A state moves one step at a time under one of 7 hidden systems, and each row is a state written as 18 numbers. Each run below is a few steps of one system.
path 1, J964, 8 rows:
[[-35   6 -77 -16   2   4 -20  45  20 -34  14  12  -9   8  41  34  35 -24]
 [-45  46 -24   1  12 -22  24  38   7   3 -41  16  46  28   9  11 -12  75]
 [  4  52  15 -28  49  -4 -35  -8  32  58   1   0  11  33  -2 -49 -17 -22]
 [ 35  16 -26  -3 -41 -50 -18  24   9  45 -17 -25 -57  -3   9  29   0 -41]
 [-25  33 -35  68 -35 -26  18 -31 -22 -11  33 -14 -11 -20  32 -20  31  27]
 [-35 -10 -61 -37  -1  26 -29   8  30 -13  55  17  34  33   5 -31  34  -7]
 [ -1   6 -10 -42 -20 -40  23  57   2  39 -33   4  33  35 -37  26 -13  52]
 [ -4  40  55  14  21 -38 -15 -51 -12  53  16 -12 -15   6 -23 -49 -13   8]]
path 2, J457, 8 rows:
[[-23 -44  14 -65 -25  -2 -35  36  17 -12 -37 -11  -7  41 -13  25 -21 -32]
 [-11  17  31  33 -50 -43 -13 -47 -27  27   6 -49 -38   3   9 -25   2 -14]
 [ 32  -2  23  -9  49  81  19 -18 -15   1  27 -24  15 -12  21  -5  24 -51]
 [-45 -57  11 -27 -28 -10   6  29 -28 -56  -2   3  -7   3 -18  58  14  11]
 [-50  24  47  28  -3 -17 -17 -56  -4   4   1 -12  14  24   1 -61 -22  33]
 [ 18  33  10 -31  49  43   1  37  14  19 -51 -32   3  17  44  29 -10 -51]
 [-31  -2 -24  14 -25 -52   7  17 -42 -18  39 -11 -47 -20   5  56  52  -3]
 [-35  -1  -1  29  19  53 -13 -59  15 -37  45  13  39   3  17 -76   8  11]]
path 3, J328, 8 rows:
[[ 33  -6  13  47   6  22 -24 -39   6 -22  -8 -13 -58 -37  42  -8 -11 -71]
 [ 65   1  26  60 -15 -11  54 -30 -35  21   6  -6 -13 -50 -21  -3  -6  29]
 [ -1  -6  15  15  52 -25 -13 -25  13  -6  42  80   0 -28 -54 -33 -14  48]
 [ 29 -54  34 -11  33  33 -50 -11  39 -41 -33  39 -34 -18  -8  -3 -50 -54]
 [ 39  16  52  50 -24 -39  -6 -26 -11  22 -59 -28 -63 -25  13   6 -41 -27]
 [ 23  28   1  61  47 -38  19 -25 -34   8  61  32 -49 -68 -13  11  32  16]
 [ 21 -78  15  23  11  36   6 -22  10 -75  15  73   7 -49 -43 -10 -22  27]
 [ 14  -8  65  29   3   5 -49 -57  40  -2 -55   9 -22   5  -5 -67 -83 -19]]
path 4, J995 (8 x 18):
[[ -7 -31  67 -21  49  38  43   7 -56 -30   2  -8  19 -16 -18  50  13   9]
 [-20  -6  50 -25  47  18  -1   7  18  -5 -50  30  46  28 -26 -12 -49  40]
 [-27  34  45   0  30  11 -38 -17  13   3 -49 -35 -17  26  47 -19 -31 -44]
 [-25   8  45  24  -5 -55   7   6 -41 -10 -38 -24 -52 -19   9  54  -3   0]
 [-44  17  -1  51  26  -5  31  -7 -20 -46   3  30  23 -22   9   4   3  70]
 [  8  -4 -16   1  41  76   1  23  26 -48 -37  14  21  -7  45  13 -14 -22]
 [ 49  27   5  -3  -4 -27   6  37  25  45 -77  -2 -15   7   3  20 -49  -1]
 [-16  70  -6  41  40 -54 -18 -21   0  33  22  13 -37 -15  16 -20  11   6]]
path 5, J328 (8 x 18):
[[-21 -21  84 -18  30  45  16 -44 -21   0  14  -7  59  24 -37 -50 -17  33]
 [-23  16  78 -57  84   0 -20  15  -6  23 -30   2   2  23 -18  16 -22 -17]
 [-35   3  35  -9  27 -31   5  43 -33 -28 -50 -12 -42 -10  23  87   3 -14]
 [-58  10  -1  65 -14  -4  21 -18 -34 -62  -5 -17 -13 -21  51  21  20  24]
 [ -1  12   4  41  29  74  32 -40  -5 -29  19  -3  51 -12  30 -43   8  20]
 [ 32  14  30 -20  46  33  24  14  19  27 -42  17  55  15 -22 -16 -43  34]
 [-14  38  -1 -27  53 -45 -27  50  25  19 -50  35 -20  13  -1  35 -27   4]
 [-11   0 -41  27  -9 -13 -10  37   6 -44 -28   4 -49 -24  51  57  10 -28]]
path 6, J964:
[[ 46   2   6  11  11 -33  29   4  -9  32  10  32  -1 -27 -45   6  -7  41]
 [ 10 -26  17  19  -5 -13 -39 -43  22 -10  23  32 -30 -15 -25 -43 -21 -10]
 [ 31 -49 -21   6 -71  24   6  -2  17 -21 -17 -12   4   3   0  -8 -18  -9]
 [ 38 -10  10  15  11  36  55 -13 -26   5  32   0  33 -22 -19  -5  15  32]
 [ 10 -35  20 -27  46  -3 -27  -1   7 -12  36  50 -18 -18 -44   5  -1 -10]
 [ -2 -42  27  13 -42 -15  -9   0  12 -33 -58   9 -13   1 -10   9 -50  12]
 [ 35  -5  31  28   0  67  27 -43  -5  -3  -2 -30  27  -6  17 -38 -11 -13]
 [ 45 -28  -9 -26  38  32   9  22  -9  -7  31  16 -18 -29 -12  38  26 -42]]
path 7, J436 (8 x 18):
[[ 29   3   2  26  36  55  13 -36  -6 -10  45   3   8 -29  14 -27  21 -21]
 [ 22 -54  -5 -19 -41  12  21  32  -6 -28 -25  -3  -3  -5 -13  44  -6  -6]
 [  8  18  35  15 -16 -26   9 -21   3  37 -27  -7  17  17 -24 -35 -39  39]
 [ 34  22   1 -27  70  27 -24  10  24  27   8  13 -14  -7  10  -2   1 -55]
 [  2 -31 -15  15 -43 -51 -14   6 -11 -20  14  13 -59 -23 -14  32  11  -9]
 [ 10   5  30  57  -9  35  25 -59 -14 -10   8 -21  18 -14  15 -48  -9  15]
 [ 44 -15  -1 -39  20  46  27  47   0   7 -32 -15  15   2   6  44  -1 -29]
 [  1   3  15   6 -17 -79  -2  11  -2  27 -20  30 -22  -3 -49  12 -26  47]]
path 8, J751:
[[ 23  -4 -25 -26  20   8  25  31  -5  18  34  24  23  -7 -30  18  23  21]
 [-11 -10  -2 -11 -22 -56 -21  23  16   2 -33  23 -20   9 -26  17 -29  20]
 [  7  37 -14  19   2 -10 -30 -30  28  33  14  -2  -7   9  15 -56  -9 -14]
 [ 35 -38 -14 -10 -31  24  11 -11 -12   0  47 -14 -10 -13 -12   0  30 -30]
 [-30   3  10  19 -35 -34  36   9 -32  -7 -19 -16  12   6  -6  23   3  53]
 [-12  17   0  -2  49   0 -15 -10  22   9  21  43  30   6 -20 -41 -11  33]
 [ 33 -47   8 -30 -33  16 -31   0  29   1 -14   1 -14  13 -21 -16 -29 -43]
 [ -3  36  28  17 -22 -16  21 -16 -33  38 -14 -61 -11  10  22   1  11  -7]]
path 9, J436 (8 x 18):
[[   4   19   80   19   68   57   28  -51  -22    7    2  -14   39   -6
     3  -39  -13   14]
 [  13  -34   15  -59   34   10  -15   66    6  -20  -48    9  -28   -1
    -2   81  -11  -51]
 [ -42   28   42   48  -31  -91  -18  -34  -18    8  -25   -1  -43   -4
   -14  -14  -27   42]
 [  13   41   18   26   87   77    2  -27   -1   -7   16  -19    2  -21
    61  -18   17  -53]
 [   0  -39  -27  -10  -37  -29   28   65  -26  -36  -28   -2  -30  -19
    -1   97   19    1]
 [ -19   35   40   63    1  -20   26  -48   -6    6  -27   13   33   -3
   -13  -54  -41   86]
 [  37   18  -22  -33   76   71  -20   38   45   -1  -32    8    3    4
    49   15  -11  -72]
 [ -14   -2  -40   14  -72 -106   -8   34   -9    7  -12    3  -61   -9
   -15   50    6   22]]
path 10, J751:
[[ 52  -7 -52 -34 -31  16  -9  10  11  45  57 -23 -12   6   2  -8  42 -62]
 [-39   1 -23   7 -63 -64  26  23 -45  -3  17 -27 -19   4  -5  47  42  32]
 [-58  27 -39  18  18 -28 -16 -12  20 -12  39  51  35  14  -5 -47   5  66]
 [ 25 -55 -31 -55 -41  37 -38   7  56   3   7  15  29  39 -27 -44 -23 -27]
 [ -4  26  23 -34 -53 -30  11  12 -30  66 -22 -82  -1  48   3  11   9 -19]
 [-55  23  20  -1  49 -44 -17 -23 -41   0  83   9 -26 -12 -17   2  53   9]
 [-48 -69 -15  14 -50  15 -39 -29  28 -89   5  33   2   6   1 -30 -16   4]
 [ -2  23  -4 -17 -31  64  25   1  17  25 -39 -61  76  59  36 -46 -16   5]]
path 11, J315 (8 x 18):
[[  27  -33   30   73  -31  -37   27  -21  -31  -39  -21   20  -52  -63
   -17   34  -20   33]
 [  -7   -6    4   27   52   87  -12  -38   43  -50   -7   34   50   -3
    26  -65  -32    6]
 [  68   15   22  -50    6    7    4   49   26   67  -77  -31    0   29
    -4   26  -48  -38]
 [  12   40   48   63   30  -68   43  -26  -51   30   15   18  -30  -52
   -36   14    3   67]
 [   6    4  -10   44   74   73  -34  -36   26  -64   16   25  -31  -44
    66  -19    5  -69]
 [  80  -21  -40    6  -71   15   20   45   56   14  -99    1   16    9
     6    6  -66    5]
 [  15   56   37    6   80   -7   62   -2  -29   58   22   25   61   -8
   -48  -15    1   94]
 [  27   15   27   -5  108    5  -45    7   -2  -11   11   20  -88  -52
    30   50   13 -101]]
path 12, J457 (8 x 18):
[[-23   2  37 -35 100  25 -17  11 -12 -16  24  25  -5  -9  -2  27  15 -23]
 [-66 -19   0   2  -8 -36 -57   5  16 -57 -22  21 -42   6  18  18 -14 -17]
 [  2  37  21  74   5   7  -4 -43   7 -10 -34 -18 -21 -17  51 -33 -30  -7]
 [ 36  14  -2  11  67  36  45  34 -20 -12 -15   8  -3 -43  24  59  12  -7]
 [-49 -15 -18   3  23 -45  -9  15 -11 -40  39  60  -8 -17 -28  23  21  46]
 [-24  23  -8  19  14   6 -45 -21  60 -10 -33  32  14  23  19 -61 -50  11]
 [ 54  35 -22  22  -2 -12  17  43  16  25 -72 -16 -33 -17  38  46 -26 -22]
 [ 27  15 -31  33  25 -30  26  -6 -33  13  78  26 -28 -52 -19  17  53  17]]
path 13, J315:
[[ 34  -9  -2  41 -45  34  46  -5 -10 -17 -39 -34   9 -16  26   7 -11   6]
 [ -7  -3  29  -2  47  36  44  16 -18 -23 -25  10  45  -4  -2  24 -10  43]
 [-11   9  37 -21  59 -16 -28  21  13  -6 -42  26 -28   0   2  29 -29 -19]
 [  5  33  -5  44 -13 -45 -26 -21  27  17 -30  13 -30  -5  11 -33 -34   6]
 [ 26  47 -26  36   7  36  21 -19   9  23  10 -24  20  -3  41 -35  12  -5]
 [ 39  -3 -17   0   9  23  48  42 -19  -3 -18  -9  -3 -24  14  57  16  -5]
 [ -8 -16   4  13  36 -14   6  20   4 -38 -12  60  -1 -25 -23  26 -16  45]
 [  0  19  -9 -16  45   6 -53   1  53   7 -10  38  -1  15   5 -36 -31 -20]]
path 14, J995, 8 rows:
[[-51   9   4   4   6 -11  23  19  -3 -28 -33  21  44  18  -4  12 -15  75]
 [-31  33 -12  -8  38  47 -12  19  21 -20 -31 -21  23  26  62   1  -3 -27]
 [  3  15  -1 -20  -7 -44   1  55  -1  17 -57 -13 -31   9   6  62 -19  -7]
 [-50  55 -30  28   9 -54  -4   1   3   8  11  18   4   8  11 -12  11  52]
 [-29 -11 -45   1  12  33 -18  20  14 -56   8   5 -12  -8  48  24  26 -35]
 [ 28 -10 -37  -5 -56 -14  24  49  18   7 -55  -1  14  12  -5  25 -23  27]
 [  4  73 -38   8  26  -6   7   4  12  53  27  -9  19  11  23 -30  25   8]
 [ -4 -20 -27 -38  23 -18 -37  33   8 -15  32  26 -46 -11  -4  41  26 -47]]

Which system made each of these runs?
path 15, 2 rows:
[[-54  24  34 -10  50   8  -6 -12 -19  -7  11  -9  19  17  11  -7  10  10]
 [-26 -42  17 -30  19  32 -35  -4  14 -44   2  13  -6   9   0   1  -7 -35]]
 : J751
path 16, 2 rows:
[[-23  -6 -11 -67  52  22 -58  10  52   6  19  39  30  42 -17 -38 -13 -19]
 [-56 -21 -29 -34 -54 -42 -71  -4  17 -10  29 -12 -38  36   4 -13  18 -43]]
 : J436
path 17, 2 rows:
[[-51 -30 -14 -31 -48  -4 -45   2  22 -26  -6 -12   6  46   3 -17  -6 -16]
 [  3  16  12 -14 -36  12  48  12 -26  31 -21 -53  43  30   1   4   7  24]]
 : J964
path 18, 2 rows:
[[-65  59  52  38  74  -2 -28 -49 -13 -14   4  -9 -18  -1  44 -29   3 -10]
 [-23  16 -12   1  57  41 -11  39  10 -54 -47  -3 -20 -11  72  54   1 -48]]
 : J457
path 19:
[[ 27 -19 -13  38  50  59  32 -17  -7 -53  37  46  18 -53   3  -3  18  15]
 [-23 -33   2  -8  10 -12  -1  33  21 -47 -49  59  24   3 -33  23 -43  61]]
 : J457
path 20, 2 rows:
[[  6   5 -19 -26 -33 -49  10  18  -9  43  26  -3   1  15 -38   3  17  25]
 [-20   4  -8   3 -21 -53 -25 -18   4  18  32  19 -10  11 -29 -29   1  23]]
 : J751
path 21, 2 rows:
[[-16  38  80 -42  39 -11  -4  11  -4  50 -70 -35  18  48  -7   3 -44  -1]
 [-37  47   2 -17  68 -45   5  56 -36   6  -7   0 -41 -12  24  89  36 -10]]
 : J328
path 22:
[[  3  -8 -38  65   4  -8  18   0   6 -55  -3  54  -8 -48  10  13  -6  47]
 [ 24   1 -27  41 -28  50  15  -2  38 -26 -63  -6  24   2  44 -23 -40   6]]
 : J436
path 23, 2 rows:
[[ 57 -30   3 -19 -10 -22  12   1  -4  35  32  27  -6 -16 -68  -3  -3  12]
 [ 31 -38  17 -36  -1  -4 -35 -15  28  19  22  29  -6   9 -52 -37 -23 -14]]
 : J457
path 24 (2 x 18):
[[-30   5  -4 -13 -26   6  17  19   4  -4 -36 -18  43  36   8   1 -12  35]
 [ 13  34  28 -23  44  10   6  -8  -9  48  17 -18  15  15  -6 -17   8 -13]]
 : J964
path 25 (2 x 18):
[[ -9  18  38  42   2 -29   4 -44 -19  11  12  -5 -16 -14  -8 -26  -9  24]
 [ 21   6  14 -25  68  47  -9  15  15  -1 -10  10  10  -1  13   5  -7 -32]]
 : J457
path 26 (2 x 18):
[[ -9  36  66 -21  45 -42 -26 -20 -20  54  14 -16 -31  10 -22 -11   1 -23]
 [-18 -39  25  29  -6   0 -36 -57 -12 -52  42   8 -56 -32   2 -16  11 -41]]
 : J751
path 27 (2 x 18):
[[ -4  68  37  -9  56  40   3 -23   5  51 -13 -46  38  33  37 -46  -6 -19]
 [ 15 -57  34 -47  40  21 -13   8 -35 -24  48   2 -42 -25 -28  54  37 -62]]
 : J751
path 28, 2 rows:
[[  13   44    0  -31    5  -14    0   -5   32   83    2    6   63   52
   -39  -73  -27   49]
 [ -34   12   22  -42   41    1  -69  -22   -5   14   51  -29  -50   15
    27   -8   38 -100]]
 : J995
path 29:
[[ 30  46 -38   3 -14 -61  11  44   6  53 -23  -2 -28  -2   1  33  -2  12]
 [-14  -6 -77  13 -16 -23 -12  23  13 -29  42  39 -17 -19   7  17  34  10]]
 : J328
path 30 (2 x 18):
[[ -2 -52  10  -4 -24 -18 -18  21  25 -42 -55  40 -13  -4 -24  23 -48  17]
 [ 32  -1  43  38  -4  54  29 -41   4  -4 -34 -18  34  -3  10 -47 -39  12]]
 : J964
path 31 (2 x 18):
[[ 38  11  26  16  43  -9 -16 -21  22  26  -5  34 -21 -20 -21 -30 -34  -5]
 [ 39 -19  -9  15  -7   2 -24  -4  13  -9  -5   0 -55 -28  18  11  -6 -62]]
 : J436
path 32, 2 rows:
[[ 21  31 -43  24   3  43 -25 -36  38  16  36  -8   9   5  41 -73  10 -41]
 [ 34 -49 -22 -31 -48  28  41  30 -33  -5  24 -35   7  -5 -10  46  43 -19]]
 : J751
path 33 (2 x 18):
[[-23  29  27   6  -3 -58  23  18 -28  24 -25  -9  -8   5 -13  32  -5  41]
 [-38  24  24   7  11  -4 -45 -45   3   7  24 -19 -16  19  20 -50   4 -31]]
 : J964
path 34, 2 rows:
[[ 25 -18  29  40 -27  27  29 -38 -42 -15  14 -45 -28 -32  18  10  19 -30]
 [-12  -1  19  42  22  14  56  -5 -41 -36   1  10  26 -31   1  21   9  59]]
 : J751
path 35 (2 x 18):
[[-22   4  10 -23  28  67 -12 -10   1 -17  14 -38  17  22  43 -13  22 -52]
 [-42 -14  -7 -35 -32 -40  15  42 -33  -3   6 -18  -1  21 -18  56  30  21]]
 : J436
path 36, 2 rows:
[[-20   0  25  23 -82 -30  63   3 -61   9 -27 -65  14  11  -2  32  11  50]
 [-49  14  38 -18  52  31 -15 -57 -34   4  95 -21  16  14  -2 -47  56 -24]]
 : J964
path 37 (2 x 18):
[[-26  35  49  45  37 -15 -11 -48 -45  -8  20 -36 -61 -30  41   9  26 -45]
 [ -1 -29 -31  61 -65  35   6 -10  16 -72 -49 -20 -15 -16  60   5 -20 -17]]
 : J315
path 38, 2 rows:
[[ -4  24  -2  34  47  21   6 -30  -6  -9  35   8   0 -25  19 -21  17   0]
 [ 24 -53  -7  -2 -18  34  11  10   7 -43  -9  18   4 -14 -11  19 -11  -4]]
 : J751
path 39 (2 x 18):
[[-18  -8  31  31  20  15  -5 -52 -26 -27  46  -4 -15 -22   7 -23  19 -14]
 [-20 -49 -17 -34 -21  26 -19  25  11 -45  -3   3   1  15   5  25   6 -28]]
 : J964
